One vector is turned by the same rotation once a tick. Each row is the vector after some number of ticks, and that number follows the row.
The counts run from 0 to 334.
[123  58 128 126  87 110 107 114 173 113  85 145  87 154 168 127 122 146
 136 149 146 100 144  95 109 117 168 116 116 130 118  89 127]
28
[115  74 127 111 149 142 130 142 130 164  98 138 129 168 142 111 147 147
  94 161 124 106 156 138  84  79 154 107 130 144 121 100  70]
63
[125  66 112 120  98 138 128 128 148 129 129 162 126 151 185 125 165 121
 116 152 189 120 131 122 101  78 172 128 124 144 107  96 115]
81
[ 96  98  95  87 110 112 116 122 135 154 106 174 114 135 172 134 107 152
  84 167 152 107 147 143 109  87 177 129 137 115 124 132 150]
291
[ 87 130  99 109 115 108 123 131 151  89 100 136  88 111 155 121 133 164
 131 179 162 123 116 122 126  65 136 141 135 156 138  76 145]
312
[114  83 128 105 139 118 115 166 154 167  94 121  99 160 174  99 103 124
 127 173 108 108 141  80 107  91 133 102 126 155 115 135 153]
223
[112 109 112 103 128  97 150 162 182  97  95 121 122 137 189 149 130 131
 150 159 160  93 120 118  73 102 136 121 122 161 119 127 150]
297
[107  68  87 141 126 101 135 135 121 151  95 115 147 161 178  96 128 159
 127 160 115 110 158 105  87 111 135  95 130 124 132  92 106]
9
[122  99 111  99 163 150 139 166 174  85 132 145  93 152 155 141 178 147
 122 158 145 127 137 138 105 112 158 113 114 165  96  95 135]
50
[107  83 102 110 121 134 144 128 149 101 135 141 115 186 166 100 122 145
 122 163 127 103 114 115  82  74 127 102 168 152 119 123 158]
84
[ 99  69  90 110  91  90 100 126 135 121  99 143 138 138 175 136 144 148
 114 155 169 129 130 116 148 113 148 106 103 108 126 121 175]
90
[104  89 147 122 108  88 118 159 139 119  90 100 115 164 165 115 121 167
  93 183 134 101 125  94 127  68 136 122 134 126 130 141 143]
75
[ 92 120  88 115 163 113 126 161 160 112  69 106 127 132 177 142 155 137
 126 158 155 107 129 124 107 125 125  70 108 136 103 102 153]
234
[125 127  84 106 129 113 142 160 131 121 139 104 111 123 184  98 163 157
 108 189 152 133 133 140 117  82 154 162 130 156 135 106 141]
3
[105  91 118 112 119 135 127 166 155 130 142 148 118 176 172 104 126 163
 102 167 120 133 146 104  99  57 137 130 144 160 122 135 138]
276
[125  86 122  93 133 124 121 140 147 145  93 136 115 127 158 129 162 137
  84 173 157 128 160 128 137 110 201 120  96 112  92 120 167]
143
[106  55  95 103 145 112 128 161 140 136  94 124 130 136 146 128 161 119
 163 157 132 120 137 105 116 128 125  88  84 163 125  80 109]
317
[113 105  72  86  97 140 108 126 133 149 129 155 111 154 183  99 102 162
 129 163 141 117 133 152 107 101 170 151 130 148 145 105 128]
293
[109  88  92  66 125  87 133 135 118 158  78 107 117 120 165 110 118 117
 152 186 142  90 121 124 110 117 139 118 103 140 154 114 148]
24
[105 104  99 114 128 124 126  99 149 142 100 170 105  99 170 114 160 117
 108 172 177 113 133 118  96  82 172 123 124 120 107  79 146]
227
[102 103  69  60 133 110 154 144 107 141 105 114 122 130 144  99 116 128
 127 185 160 101 125 151 123 101 147  99 129 141 112 129 159]
216
[125  96  91  58 159 137 120 151 128 142 129 142  70 132 134 107 153 148
 108 184 107 130 144 150 128 115 169 120 107 168 114 100 147]
324
[125  61 134 122 105 120 111 122 171 105  98 150  71 171 157 128 101 148
 132 152 125 102 142  90 102 106 157 111 134 140 110 104 135]
29
[108 144 116 102 154 120 149 159 163 113  89  93 123 133 182 115 156 141
 116 176 156 102 117 128  80  74 143 133 128 136 117 115 155]
150
[127  93 116  53 125 123 155 130 132  91 135 121 116 167 136 123 147 157
 109 175 147 109 122 159 102 102 172 139 124 148 123 138 176]
68
[ 94  76 132 129 144 104 113 120 159 116  98 146  73 141 125 124 144 168
  90 173 102 115 156  96 117  88 150 105 140 134 115  92 139]
321
[118  67 113  87 141  86 135 153 105 127 118  97 108 154 136 108 150 147
  92 194 109 110 128 128 142 107 131  99 121 136 131 138 166]
269
[ 94  78 119  85 137 108 130 164 140 118  92 122 125 167 169 134 127 121
 159 162 123  94  98 107 106  99 104  94 109 168 144 133 151]
169
[107  88 117  64 144 122 144 163 156 127 126 169 109 148 141 152 115 130
 153 160 124 108 136 131  71  99 146 115 116 183 126 125 123]
115
[ 78  96 104 102 128 129 140 159 165  89 110 163 150 152 143 150 153 179
 133 146 160 145 152 127 109  86 158 115 107 143 108  96 128]
328
[ 99 113  88  73 127 146 105 122 111 153 101 161 111 139 165 112 134 134
 104 175 169  96 107 164 122  88 156 115 126 132 132 106 125]
163
[122 105 119 109 128 111 160 140 167  85 123 123  92 156 155 119 116 153
 109 175 153  93 136 125  85  77 155 114 166 152  95 131 154]
213
[110  62 136  94 150 135 129 152 131 173  98 153 142 181 145 127 141 137
 109 151 117 111 155 119  90  88 152 105 108 145 122 114  87]
62
[ 99  57  90 114 112  97 139 142 127 143 101 129 169 165 163 110 123 150
 138 152 119 119 156 109  79 113 137  94 119 131 135 114 125]
8
[132 102 131 100 148 146 103 165 178 131  91 135  89 138 181 142 160 127
 129 158 140 114 133 121  97 116 163 138  89 158 117  92 121]
242
[ 93  73 108 116 149 101 120 145 116 146  78 120 127 136 167 129 152 106
 128 171 142  85 105 123 108 103 106  80 118 147 154  96 113]
171
[ 91  96  95 110 132 128 126 149 121 152 135 161 127 160 148 107 117 169
  86 177 124 127 153 129 114  54 144 106 153 144 122 122 120]
0
